-0.01; -0.05; +0.14; -0.03; +0.06; -0.26; -0.04; -0.29; -0.07
+0.02; +0.10; +0.44; +0.03; +0.03; -0.18; -0.04; +0.06; -0.06
+1.16; +0.58; -3.65; +1.73; -0.35; +7.00; -0.34; +5.42; +1.47
-0.20; +0.08; +0.08; -0.03; -0.20; -0.02; +0.04; +0.09; -0.09
+2.80; +0.36; +0.43; +0.34; -1.12; +0.89; +6.15; +0.50; +1.81
->
-0.01; +0.14; +0.06; -0.04; -0.07
+0.02; +0.44; +0.03; -0.04; -0.06
+1.16; -3.65; -0.35; -0.34; +1.47
-0.20; +0.08; -0.20; +0.04; -0.09
+2.80; +0.43; -1.12; +6.15; +1.81

+1.79; +1.99; +2.57; +2.04; -8.58; -4.55; +0.56
-0.68; -0.39; +4.06; -0.95; -6.55; +1.53; +0.93
->
+1.79; +2.57; -8.58; +0.56
-0.68; +4.06; -6.55; +0.93

+1.29; +5.52; +5.88
-6.63; +3.86; +2.62
-5.89; +5.42; -1.01
-5.81; +5.49; -0.95
-2.47; +3.88; +6.59
-6.61; +3.90; +2.74
-5.88; +5.31; -1.03
-2.35; +3.90; +6.62
-0.74; +7.72; -2.27
+2.18; +7.79; +0.52
-2.40; +3.89; +6.71
-2.48; +3.89; +6.66
->
+1.29; +5.88
-6.63; +2.62
-5.89; -1.01
-5.81; -0.95
-2.47; +6.59
-6.61; +2.74
-5.88; -1.03
-2.35; +6.62
-0.74; -2.27
+2.18; +0.52
-2.40; +6.71
-2.48; +6.66

+2.70; +3.43
+0.23; -0.21
-6.40; -2.11
->
+2.70
+0.23
-6.40

+2.27; +1.77; +2.83; -1.27; -2.47; -1.37; -1.36
-2.39; +6.44; -8.22; +2.45; +4.09; -2.66; +1.10
-3.84; +6.57; -5.33; +2.78; +2.76; +2.87; +3.34
-0.87; +5.55; -8.17; +2.75; +2.50; -0.49; +3.18
->
+2.27; +2.83; -2.47; -1.36
-2.39; -8.22; +4.09; +1.10
-3.84; -5.33; +2.76; +3.34
-0.87; -8.17; +2.50; +3.18

+0.00; -0.16; +0.04; -0.21; -0.06; +0.03; -0.03
+0.24; -3.00; +0.08; +0.60; +2.00; +2.83; +6.76
+1.22; -0.31; -0.35; +1.50; -1.72; +0.18; +1.02
+6.48; +3.80; +0.67; -7.55; +0.34; -4.77; -3.35
+0.19; -1.80; +0.07; +0.38; +1.24; +1.75; +4.17
-1.97; +0.51; +0.62; -2.42; +2.74; -0.21; -1.53
->
+0.00; +0.04; -0.06; -0.03
+0.24; +0.08; +2.00; +6.76
+1.22; -0.35; -1.72; +1.02
+6.48; +0.67; +0.34; -3.35
+0.19; +0.07; +1.24; +4.17
-1.97; +0.62; +2.74; -1.53

-1.72; +3.71; -2.15; +0.32; +1.23; -1.70; -6.40; +2.99; +3.09; +1.35; -2.90; +1.99
-1.72; +0.22; -1.59; +0.32; +1.23; +0.73; -6.71; +3.19; +0.94; -0.22; +3.50; +1.99
-1.72; +3.71; -2.15; +0.32; +1.23; -1.70; -6.73; +3.19; +3.09; +1.23; -0.75; +1.99
-1.72; +3.71; -2.15; +0.32; -0.24; -2.10; -0.42; -0.90; +3.09; +1.92; -3.86; +1.99
-1.72; +3.71; -2.15; +0.32; +0.73; -1.95; -3.44; +0.96; +3.09; +2.00; -3.81; +1.99
-1.72; +3.71; -2.15; +0.32; +1.23; -1.70; -6.71; +3.19; +3.09; +1.35; -2.21; +1.99
->
-1.72; -2.15; +1.23; -6.40; +3.09; -2.90
-1.72; -1.59; +1.23; -6.71; +0.94; +3.50
-1.72; -2.15; +1.23; -6.73; +3.09; -0.75
-1.72; -2.15; -0.24; -0.42; +3.09; -3.86
-1.72; -2.15; +0.73; -3.44; +3.09; -3.81
-1.72; -2.15; +1.23; -6.71; +3.09; -2.21

+1.74; +1.69; -1.81; +0.94; -2.15; -1.60; +5.02; -0.20; +0.11; -0.60; -1.98
+0.76; +5.01; -1.48; -0.31; +1.77; -0.35; +1.66; +0.25; -2.39; +2.66; +6.55
+0.40; -2.59; -1.18; -1.14; -1.26; -0.35; -3.61; -0.27; +0.11; -4.12; -3.07
->
+1.74; -1.81; -2.15; +5.02; +0.11; -1.98
+0.76; -1.48; +1.77; +1.66; -2.39; +6.55
+0.40; -1.18; -1.26; -3.61; +0.11; -3.07
